One vector is turned by the same rotation once a tick. Each row is the vector after some number of ticks, and that number follows the row.
The counts run from 0 to 120.
[ 99 124 136 127 132  42 127 170  95 125 148  82 149 148 166 162  92 137
  97 176 130 152 135 139 124  76 116 147  94 148 139 118 133 145 100 119
 111  78 121 176 120  84 107 116  82 166 102 162 123 122 150 116 147 138]
20
[114 119 153 148 131 171 140  84 135 122 141  78 168 150 154 135 130 161
  86 141 116 154 122  90 109 132  87 151  95 127 134  83 116  91 125 136
 100 112 156 181 114 135 103  69 130 146 152 130 109 162  83 158 131  89]
45
[139 143 154 157 115  91 105 104 117 151 137 104  76  92 124 150 137 138
 117 112 153 152 136  93 125 150  77 144 172 183 131 103  90 143 146 111
 147 124 151 122 148 117 122  98 147 153 112  53 140 160  85  92 108 122]
25
[126 117 109 144 103  96 118 128 106  98 148 165 100 157 105  97 177 144
 137 151 107 134 151 172 164  79  97 137 159 120 114 140 115 130 162 144
 100 152 113 164 130 119 127 139 110 162  74  74  98 161 186 113 150 129]
107
[124 136 123  80 110  86 121 163  83 100 171 167  95 102 119 123 139 105
 134 178  86 137 167 147 168 125 145 132 150 133 126 144 137 161 138 131
 141  92  96 130 137 112 155  84 104 135  95  96 128  98 105  97 143 107]
28
[108 136 104 150 106 136  76 137  70 125 151 148 114 161 115 125 134  91
 116 180 142 114 114 170 138 126  92 125 129 126 124 121 176 122 131 137
 116 106 126 197 122 123 118  59 143 151  75 100 101 132 148  88 129 136]
18
[109 130 108 100 130 120 142 136  69  68 163 101 157 136 116 103 112 123
 117 166  99 153 125 146 133 121 136 132  74 102 153 128 172 120 112 106
  63 105  89 131 104 120 146 113  92 136 121 161 104 128  96 147 165 106]
43
[ 95 133 119  95 114 139 148 149  99 151 160 109 160 166 118 106 150 102
 107 177 130 166  97 172 112 125 119 156  83 114 168  66  92 115 109 138
 103 125 153 131 130 111 129  64  96 117 116 145  95 137 112 140 111 147]
31
[105 105 173 147 116 156 133 133 124 146 129  68 110 147 133  98 157  66
 116 134 127 155  81 143 140 178 119 128 121 152 141 107  98 133  98  92
 135 170 126  63 153 102 101 117 115 141 156 167 147 124 102  99 121 131]
90
[132  94 127 128 149 192 159 151 118 127 159 121 136 138 114 107 141  74
 135 153  92 148 105 140 119 148 167 137 116 117 137  94 128 102  98  81
 105  91  96  86 123 157 137  99  80 149 173 168 122 114  97 120 119  93]
66
[144  77 129 147 170  87 146 104 135  84 118 147 135 123 118 137 146 148
 129 144 120 123 178  97 152 101 135 124 134 115 122 116 126 136 192 137
  74 110  80 149  69 139 148 172  84 149 121  97 175 150 137 104 126 125]
72
[161 125 155 156 154  58 115 119 131 106 150 147  85  85  74 160  93 102
 116 125 138 160 130 101 123 156 140 102 157 129 167 126 165 100 136 141
 154  95  93 108 113 128 138  83  72 148 157 134 170 138 118 142 141 126]
50
[ 95 152 172 106 114  87 112  91 134 134 147  74 101  95 144 119 165 160
 125 123 167 159 145 111 103 164  88 137 114 193 145  96 108 168 135 114
 127 125 148 112 144 107 126 135 132 124 107  75 155 152  73 130 115 135]
24
[157 136 129 164 130  78  84 118 101 157 130 160  61  72  99 127 129 102
 134 111 134 128 113 120 110 162 110 147 177 148 140  97 104 129 145  91
 136  81 131 117 139 130 150  80 124 154 105  84 124 137 112  95  97 129]
26
[116 122 116 142 102 124 106 133 109 158 133 145 116 157 111 143 144  95
  66 187 141 163 118 150 129 119  95 136 133 111 117 107  85 101 135 184
 155 158 131 181 125  94 120  51 138 136 127  93 120 144 162 126 128 141]
120
[156  94  89 138 130  78 119 176  61 136 131 144 123 127 141 118 110  94
 123 177 119 141 166 137 161  90 121 146 148 128 105 154  83 122 151 145
 117 121 108 190 103 144 112 108 109 175 140  76  95 148 128 108 145 104]
5
[149  50 137 130 147 122 131 113 169 129 116 134 132 153 131 128 185 138
 102 161  86 130 163 143 133 133 139 139 142 119 111 101  72 131 182 203
 138 113 117 165  77  94 126  86 112 137 127 108 109 119 136  89 134 110]
96
[118  99 172 134 142 167 121 117 125 125 117  83 100 161 155 135 131  70
 103 147 127 143 115 131 145 196 121 112 128 153 123 116 148 145 113 119
 157 144 123  94 125  95  94  85 131 140 154 192 171 108  92  94 144 112]
89
[143  84 149 121 108  66 108 129  72 110 112 127 101  82 145  81 164  99
 134 161  75 117 125 146 113 137 118 109 106 112 159 163  99 136 156 144
  98 103  60 157 123 104 131 164 113 154 141 118  93 119 124 123 115  91]
94
[145  76 113 149 176 116 120  93 158  85 128 142 133 133 113 130 143 132
 128 147 142 118 168 104 123 179 141 103 135 127 120 138 160 104 188 177
 114 113  96 149  36 151 132 133 105 128 150 123 167 126 102 116 152 136]
73
[110 131 112 138  80 126 100 134  78 131 111 158  88 107 102  65 190  70
 134 154 147 133 135 182 133 142  93 117 142 138 147 139 103 133 173 113
 106 172 116 139 128 161 120 133 134 119 125  80 140 161 121 125 123 131]
3
[107 137 128 120 111  75  90 164  74 125 151 123 122 151 134 135 120  99
 115 167 144 128 112 176 119 111 102 121 101 136 150 131 172 124 105 135
 121  86 130 185 125 108 110 106  94 162  95 148 100 118 155 117 134 154]
19
[139 115 112 132 150  67 133 150 138 128 136  91 126 186 118 123 123 122
 103 166 138 164 137 168 125 143 157 118  86 127 145 135 125 124 122 172
 110 127 126 140  96  77 104  94  56 154 145 157 134 125 143 163 195 137]
110
[115 134 143 151  94 107 119 117 104 103 114 181  61 100 107  85 170 130
 114 135  61 133 139 144 130 154 131 117 139  90 148 131 138 153 156 111
 137 104  91 141 141 107 155  68 107 123 150 138 141 141 125 148 173  70]
117
[131 104 128 124 143 121 137 125  92 121 117 119  91 136 153  65 138 120
 130 103 110 137 135 164 146 154 139 137 115 112 140 123 133 185 130  72
  79 106 111  54 115  94 138 160 112 150 132 179 142 128  86 129 174  77]
102
[115 147 132 167 140 161  85 107 115 141 141  82  86 155 147  93 139 134
 107  96 198 144 104 147 108 185  80 135 106 153 117 131 162 136 122  95
 114 136 173  97 118 101 100 118 143 160 120 122 146 152 103 124 169 131]
113
[142  97 125 129 160 127 127 111 163 108 154 111 124 138 104 113 155  87
 148 160 149 149 151 116 100 205 167  78 129 154 119 153 162 107 149 168
 131 138 118 123  74 148 115 129  78 126 169 130 166 123  82 118 153 124]
74
[121 125 171 143 134  84 113  81 134  80 172 122 111  95 107 150 154 168
 130 104 162 135 152 100 125 106  76 130 147 140 126 109 179 118 162 122
 113 104 124 143 140 142 135 141 107 158  71  86 152 150 142 126 117 142]
48
[145  91 116 136 151  61 109 145 116 118 117 142 113 155 136 134 120  94
  99 162 137 140 137 164 135 137 130 113 108 116 136 152 166 112 159 194
 121 125 120 179  82 103  89  89  97 155 137 153 125 136 156 151 184 122]
109
[107  85 155 177 121 153 152  82 115 103  81 113 145 147 125  91 153 122
 102 151  58 126 113 110 140 140 122 116 123 102 163  93  82 108 133 112
  93 129  82 166 103 116 120 108 123 132 181 147 143 172 121 139 119  92]
81
[137 116 143 135 160  90 100 117  80 144 121 118 134 102 157 113 111 135
 106 126 178 127 123 129 106 139  76 151  86 125 171 111 161 124 169 132
  72  66 140 145 103 131 108 146 121 166 101 146 108 135  88 153 111 120]
34
[147 103 139 106 148  62 145 108 162 115 150 105 113  94 125 124 126 197
 129 104 102 164 167 101 106 136 148 160 126 144 147  88 101 155 158 125
  95  73 141 130 132 128 139 123  82 151 125 105 128 151  76 138 147  91]
36
[118  99 155 113 151 146 130 135 134 108 149 104 107 164 155 163 124 108
 111 134 127 126 169 111 178 178 147 119 143 137  93 127 157 166 128 128
 148 120 112  99  85  76 115 108 107 148 135 158 169  93 108  63 159 101]
88
[129 105 151 129 156  90 115 157 167  98 163 113 109 172 132 146 141 122
 138 136 129 138 160 135 159 141 166 112 123 144  99 129 161 169 120 122
 118  97  79 104  96  86 143 137  72 161 111 136 169  82 149  69 169 143]
87
[ 99 105 175  97 119 100 146 152 134 138 120  81  85 125 146 111 161 117
 124 126 121 169 156 124 129 149 136 118 130 164 131 115  90 176 129 106
 130 115 142  90 159 113 105 151  90 142 167 158 166 144  87 141 152  74]
0
[113 113 147 164 117 167 116 100  74 135 102 114 106 117 158 101 161 111
 110 129  94 109 128 132 169 113  67 151 153 117 120 106  97 153 151  78
  94 151  82 116 136 101 132 148 156 158 107  90 121 146 138  86  99 109]
92
[137  97 127 118 141 118 132  79 162 113 149 149  99  99 106 133 162 164
 116 103 115 149 175 114 137 175 146 151 167 144 124  80 129 144 186 132
 126 101 152 112 105 136 151  85 114 133 123  97 149 155  72 113 152 100]
37
[110 116 146 165 129 123 107 113 124 170 106  86 101 168 139 146 129 107
  99 122 200 147 123 150 121 135  87 136 129 169 135  90 132 120 120 119
 124 116 199 143 121 132  59 106 110 172 127 159 140 177 110 121 132 140]
10
[124 143 117 101 132 152 150 121 133  89 195 125 130 130  89 150 137 118
 113 168 117 171 146 102 163 147 138 144 132 121  98  83 125 126 127 122
 144 154  93  90 104 106 178  59 105 113 136 105 163 123  95 102 156 133]
52
[120 112 116  82 127 142 136 158  90 150 140 129 136 143 113 139 120  84
  94 198  95 151 112 145 130 153 122 135 120 128 150  98 106 105 112 178
 144 107 143 144 125 110 112  25 113 118 136 156 100 127  88 122 120 116]
30
